[[132 119 131 125 127 126 120 132 122 130 126 130 111 132 116 114]
 [115 141 112 140 124 121 123 114 107 110 126 114 116 115 111 123]
 [117 126 116 143 137 138 119 116 105 118 120 118 112 116 108 119]]
->
[[132 119 131 125 127 126 120 132 122 130 126 130 111 132 116 114]
 [117 126 116 143 137 138 119 116 105 118 120 118 112 116 108 119]
 [115 141 112 140 124 121 123 114 107 110 126 114 116 115 111 123]]

[[112 127 145]
 [131 131 126]
 [115 128 130]
 [137 125 109]
 [124 134 131]
 [126 157 121]
 [131 148 129]
 [108 126 149]
 [114 139 139]]
->
[[108 126 149]
 [112 127 145]
 [114 139 139]
 [124 134 131]
 [115 128 130]
 [131 148 129]
 [131 131 126]
 [126 157 121]
 [137 125 109]]

[[123 127 123 120 125 122 150]
 [129 123 120 124 137 122 135]
 [119 129 141 128 120 137 137]
 [124 131 124 120 121 122 143]
 [114 126 146 152 123 142 119]]
->
[[114 126 146 152 123 142 119]
 [119 129 141 128 120 137 137]
 [124 131 124 120 121 122 143]
 [123 127 123 120 125 122 150]
 [129 123 120 124 137 122 135]]

[[126 137 123 106 123]
 [120 118 153 138 150]]
->
[[120 118 153 138 150]
 [126 137 123 106 123]]

[[131 139 149 115 124 128 128 132]
 [122 111 118 139 116 129 123 117]
 [124 124 152 122 106 132 125 120]
 [131 128 108 136 143 123 126 131]
 [115 104  99 145 129 144 145 123]
 [134 135 140 122 122 116 112 126]
 [132 147 148 112 135 133 138 140]
 [126 120 133 131 112 123 115 118]
 [123 108 111 144 116 122 115 114]
 [135 139 121 127 146 122 128 137]]
->
[[124 124 152 122 106 132 125 120]
 [131 139 149 115 124 128 128 132]
 [132 147 148 112 135 133 138 140]
 [134 135 140 122 122 116 112 126]
 [126 120 133 131 112 123 115 118]
 [135 139 121 127 146 122 128 137]
 [122 111 118 139 116 129 123 117]
 [123 108 111 144 116 122 115 114]
 [131 128 108 136 143 123 126 131]
 [115 104  99 145 129 144 145 123]]

[[127 131 129 127]
 [127 138 125 108]
 [128 123 127 130]
 [128 118 132 146]
 [129 129 133 131]
 [136 105 131 134]
 [122 139 122 121]
 [134 117 141 139]]
->
[[134 117 141 139]
 [129 129 133 131]
 [128 118 132 146]
 [136 105 131 134]
 [127 131 129 127]
 [128 123 127 130]
 [127 138 125 108]
 [122 139 122 121]]

[[143 126 144 128 129 121 123 128 135]
 [125 116 145 154 120 118 140 152 122]]
->
[[125 116 145 154 120 118 140 152 122]
 [143 126 144 128 129 121 123 128 135]]

[[140 135 112]
 [155 133 117]
 [147 125 138]
 [156 129 129]
 [105 122 140]
 [139 136 109]]
->
[[105 122 140]
 [147 125 138]
 [156 129 129]
 [155 133 117]
 [140 135 112]
 [139 136 109]]

[[139 153 105]
 [150 153 118]
 [141 111 134]
 [148 116 144]
 [107 146 107]
 [116 150 122]
 [108 111 136]
 [118 111 146]]
->
[[118 111 146]
 [148 116 144]
 [108 111 136]
 [141 111 134]
 [116 150 122]
 [150 153 118]
 [107 146 107]
 [139 153 105]]
---
[[140 129 123 131 135 120]
 [118 119 137 117 128 134]
 [125 140 138 142 156 135]
 [134 117 130 118 150 117]
 [140 121 121 121 125 117]
 [134 113 123 112 116 120]
 [133 111 128 110 137 116]
 [128 108 135 107 153 117]
 [134 113 128 113 140 116]
 [127 113 136 113 156 120]
 [139 129 124 130 135 120]
 [128 150 130 151 125 141]]
->
[[129 123 131 135 120 140]
 [119 137 117 128 134 118]
 [140 138 142 156 135 125]
 [117 130 118 150 117 134]
 [121 121 121 125 117 140]
 [113 123 112 116 120 134]
 [111 128 110 137 116 133]
 [108 135 107 153 117 128]
 [113 128 113 140 116 134]
 [113 136 113 156 120 127]
 [129 124 130 135 120 139]
 [150 130 151 125 141 128]]

[[139 123 127 143 133 122 130 134 131 136 144 128 119]
 [128 136 140 129 122 111 127 148 130 149 130 139 110]
 [121 125 124 113 133 131 134 124 121 124 113 123 133]
 [128 134 132 134 114 130 119 127 137 126 135 134 129]]
->
[[123 127 143 133 122 130 134 131 136 144 128 119 139]
 [136 140 129 122 111 127 148 130 149 130 139 110 128]
 [125 124 113 133 131 134 124 121 124 113 123 133 121]
 [134 132 134 114 130 119 127 137 126 135 134 129 128]]

[[121 128 153 146 118 137 145 130]
 [143 146 144 111 116 118 150 141]
 [126 131 145 138 121 133 142 131]
 [136 140 147 123 115 125 150 137]
 [131 132 125 134 125 133 138 126]
 [136 135 148 117 133 119 131 141]]
->
[[128 153 146 118 137 145 130 121]
 [146 144 111 116 118 150 141 143]
 [131 145 138 121 133 142 131 126]
 [140 147 123 115 125 150 137 136]
 [132 125 134 125 133 138 126 131]
 [135 148 117 133 119 131 141 136]]

[[141 105 129 120 123 132 131 132 125 109 117]
 [144 111 130 121 128 134 131 127 128 110 120]
 [143 105 132 119 124 131 131 134 127 107 115]
 [143 107 128 120 125 133 131 131 126 108 117]
 [144 115 125 122 127 134 129 126 127 111 122]
 [144 109 135 120 124 130 132 134 128 111 113]
 [141 120 129 123 129 135 127 118 128 114 128]]
->
[[105 129 120 123 132 131 132 125 109 117 141]
 [111 130 121 128 134 131 127 128 110 120 144]
 [105 132 119 124 131 131 134 127 107 115 143]
 [107 128 120 125 133 131 131 126 108 117 143]
 [115 125 122 127 134 129 126 127 111 122 144]
 [109 135 120 124 130 132 134 128 111 113 144]
 [120 129 123 129 135 127 118 128 114 128 141]]

[[108 119 114 130]
 [100 110 121 139]
 [103 115 116 131]
 [110 117 112 134]
 [104 112 103 141]
 [107 113 112 137]
 [104 112 115 146]
 [105 115 110 137]
 [104 111 113 144]
 [110 120 124 134]
 [107 116 116 133]
 [106 119 112 139]]
->
[[119 114 130 108]
 [110 121 139 100]
 [115 116 131 103]
 [117 112 134 110]
 [112 103 141 104]
 [113 112 137 107]
 [112 115 146 104]
 [115 110 137 105]
 [111 113 144 104]
 [120 124 134 110]
 [116 116 133 107]
 [119 112 139 106]]

[[128 133 123 126 129 138 122 134 134 124 135]
 [137 135 123 122 138 132 135 128 120 130 121]
 [127 129 133 135 133 121 123 123 135 133 135]
 [140 141 124 125 152 129 129 125 126 135 128]
 [119 121 132 133 115 127 121 131 136 123 136]
 [125 124 138 137 129 111 126 119 132 134 131]]
->
[[133 123 126 129 138 122 134 134 124 135 128]
 [135 123 122 138 132 135 128 120 130 121 137]
 [129 133 135 133 121 123 123 135 133 135 127]
 [141 124 125 152 129 129 125 126 135 128 140]
 [121 132 133 115 127 121 131 136 123 136 119]
 [124 138 137 129 111 126 119 132 134 131 125]]
---
[[117 103 108]
 [132 138 108]
 [119 129 153]]
->
[117 138 153]

[[122 135 115 116 125]
 [105 139 123 111 116]]
->
[122 139]

[[116 149 129]
 [116 126 107]
 [136 121 129]]
->
[116 126 129]

[[135 145 118]
 [141 113 143]
 [118 112 145]
 [142 123 147]
 [141 151 118]]
->
[135 113 145]

[[122 134]
 [129 139]
 [104 138]]
->
[122 139]

[[124 115 131 139]
 [127 135 137 124]
 [143 132 130 126]
 [120 150 115 102]
 [137 126 130 132]]
->
[124 135 130 102]

[[128 133 138]
 [128 125 112]
 [130 110  99]
 [128 128 130]
 [129 120 103]]
->
[128 125  99]

[[131 103 149]
 [140 103 139]
 [131 106 152]]
->
[131 103 152]

[[141 151]
 [131 127]
 [125 108]
 [111 119]
 [138 144]]
->
[141 127]
